0: tensor([8, 5, 7, 5, 5, 7, 6, 6, 6, 6, 4, 5, 9, 4, 6, 7, 5, 5, 7, 3, 5, 7, 6, 4])
1: tensor([9, 9, 9, 2, 3, 7, 3, 3, 9, 5, 7, 9, 6, 3, 7, 7, 3, 5, 4, 7, 3, 9, 7, 6])
2: tensor([5, 5, 5, 1, 3, 3, 3, 4, 7, 5, 8, 8, 7, 5, 7, 6, 4, 3, 5, 9, 7, 9, 5, 1])
3: tensor([2, 9, 4, 8, 9, 2, 9, 9, 4, 4, 5, 2, 2, 4, 0, 0, 4, 7, 0, 2, 9, 1, 7, 9])
4: tensor([3, 6, 3, 5, 7, 4, 5, 6, 5, 3, 4, 2, 4, 5, 2, 4, 3, 4, 4, 1, 4, 3, 7, 5])
5: tensor([5, 4, 4, 4, 4, 5, 4, 4, 5, 4, 5, 4, 4, 4, 5, 6, 3, 3, 5, 2, 1, 4, 6, 4])
6: tensor([5, 3, 2, 3, 4, 6, 3, 3, 5, 4, 4, 4, 5, 6, 6, 6, 4, 3, 6, 3, 2, 4, 5, 1])
7: tensor([3, 4, 4, 4, 4, 4, 3, 5, 5, 3, 4, 4, 2, 4, 4, 4, 3, 4, 4, 4, 3, 4, 4, 4])
8: tensor([4, 3, 4, 5, 3, 5, 4, 3, 4, 4, 3, 3, 4, 6, 5, 4, 2, 3, 6, 3, 2, 4, 3, 4])
9: tensor([2, 2, 3, 5, 2, 5, 3, 5, 2, 3, 5, 5, 3, 5, 6, 4, 2, 4, 3, 8, 4, 6, 2, 4])
10: tensor([3, 4, 4, 4, 4, 5, 3, 6, 4, 3, 5, 4, 3, 5, 4, 5, 3, 4, 3, 6, 5, 5, 4, 5])
11: tensor([4, 7, 4, 4, 8, 5, 7, 7, 5, 2, 6, 3, 0, 5, 0, 4, 4, 5, 2, 5, 7, 3, 7, 7])
12: tensor([0, 3, 1, 6, 3, 4, 5, 9, 0, 3, 5, 4, 0, 5, 4, 1, 4, 7, 0, 6, 6, 4, 0, 6])
13: tensor([3, 2, 2, 4, 5, 4, 3, 3, 4, 3, 2, 2, 4, 4, 4, 5, 2, 2, 7, 3, 2, 4, 5, 4])
14: tensor([3, 2, 3, 4, 4, 4, 3, 3, 5, 3, 3, 3, 4, 4, 4, 5, 2, 2, 6, 4, 2, 4, 5, 4])
15: tensor([3, 4, 5, 4, 5, 3, 6, 4, 5, 3, 6, 4, 3, 4, 3, 3, 6, 5, 3, 4, 5, 4, 5, 5])
16: tensor([3, 4, 6, 8, 4, 9, 4, 6, 3, 9, 3, 5, 8, 6, 7, 4, 4, 7, 5, 4, 6, 6, 5, 4])
17: tensor([3, 3, 2, 9, 5, 6, 9, 9, 0, 9, 7, 4, 5, 6, 5, 0, 6, 9, 0, 7, 9, 4, 3, 9])
18: tensor([4, 3, 4, 4, 3, 3, 3, 4, 4, 4, 4, 6, 6, 5, 6, 5, 4, 4, 5, 5, 3, 4, 3, 3])

tensor([4, 4, 4, 4, 3, 3, 3, 2, 3, 4, 4, 5, 4, 2, 5, 5, 4, 4, 4, 6, 4, 5, 3, 2]) 18
tensor([5, 2, 5, 4, 2, 5, 3, 3, 5, 5, 3, 5, 4, 3, 6, 4, 5, 3, 6, 5, 4, 5, 3, 3]) 18
tensor([4, 3, 2, 9, 5, 6, 7, 8, 0, 9, 6, 4, 6, 5, 5, 1, 6, 9, 1, 6, 9, 4, 4, 7]) 17
tensor([6, 5, 4, 6, 7, 3, 5, 6, 5, 3, 4, 3, 8, 5, 3, 5, 5, 4, 7, 4, 5, 3, 5, 3]) 4
tensor([6, 4, 3, 4, 6, 5, 6, 6, 5, 5, 3, 4, 9, 4, 6, 7, 5, 4, 7, 3, 5, 4, 5, 3]) 0
tensor([3, 5, 5, 5, 7, 3, 4, 5, 4, 3, 3, 2, 2, 4, 2, 3, 3, 4, 5, 2, 4, 2, 7, 5]) 4
tensor([9, 9, 9, 3, 4, 6, 4, 3, 9, 5, 6, 8, 6, 4, 6, 6, 4, 6, 5, 5, 3, 9, 8, 5]) 1
tensor([4, 4, 3, 3, 4, 4, 4, 3, 4, 5, 4, 5, 5, 4, 5, 5, 6, 5, 4, 5, 5, 5, 5, 2]) 18
tensor([2, 4, 2, 5, 4, 1, 5, 4, 3, 4, 4, 4, 3, 1, 5, 3, 6, 6, 3, 5, 7, 5, 4, 4]) 15
tensor([5, 4, 5, 3, 4, 5, 3, 3, 4, 7, 3, 5, 5, 5, 8, 4, 5, 5, 5, 5, 4, 6, 5, 4]) 18
tensor([8, 5, 4, 4, 6, 5, 7, 7, 6, 5, 3, 4, 9, 3, 6, 8, 5, 4, 7, 3, 6, 5, 5, 3]) 0
tensor([4, 6, 3, 4, 6, 5, 5, 5, 5, 4, 4, 3, 5, 6, 3, 4, 4, 4, 4, 3, 4, 4, 7, 4]) 4
tensor([3, 6, 6, 5, 5, 3, 7, 4, 5, 4, 6, 3, 3, 5, 1, 4, 5, 5, 3, 3, 5, 3, 5, 8]) 15
tensor([5, 6, 5, 3, 7, 4, 6, 5, 6, 4, 5, 4, 4, 6, 3, 5, 6, 5, 4, 4, 6, 4, 6, 6]) 15
tensor([6, 5, 5, 3, 4, 4, 6, 3, 6, 4, 4, 5, 5, 4, 4, 7, 3, 3, 4, 5, 3, 4, 6, 5]) 5
tensor([5, 5, 5, 3, 4, 2, 4, 4, 5, 6, 6, 6, 6, 3, 6, 4, 5, 5, 4, 7, 6, 9, 5, 3]) 2
tensor([8, 8, 9, 4, 4, 5, 5, 5, 9, 4, 6, 7, 3, 3, 5, 4, 3, 6, 4, 5, 5, 6, 7, 6]) 1
tensor([4, 5, 5, 6, 6, 3, 7, 6, 3, 5, 6, 3, 2, 5, 4, 1, 7, 7, 4, 2, 7, 4, 2, 8]) 15
tensor([4, 9, 9, 3, 5, 7, 4, 5, 9, 6, 9, 9, 6, 7, 4, 9, 6, 7, 4, 8, 5, 9, 8, 6]) 1
tensor([6, 2, 3, 7, 4, 8, 4, 5, 3, 9, 3, 3, 5, 8, 7, 4, 6, 5, 7, 4, 5, 3, 5, 4]) 16
tensor([5, 4, 6, 5, 5, 4, 6, 4, 5, 5, 4, 5, 4, 5, 5, 4, 6, 5, 6, 3, 5, 4, 4, 6]) 15
tensor([5, 3, 4, 4, 3, 2, 3, 4, 5, 6, 6, 9, 6, 4, 6, 5, 6, 4, 4, 6, 5, 5, 4, 3]) 18
tensor([5, 4, 5, 4, 4, 3, 4, 3, 5, 5, 4, 5, 5, 3, 6, 4, 6, 5, 4, 4, 3, 6, 4, 3]) 18
tensor([6, 4, 4, 4, 4, 4, 5, 3, 5, 4, 4, 4, 5, 4, 4, 6, 3, 3, 5, 4, 3, 3, 5, 4]) 5
tensor([1, 3, 3, 6, 3, 5, 5, 7, 2, 4, 5, 3, 1, 6, 4, 2, 4, 6, 2, 6, 5, 4, 1, 6]) 12
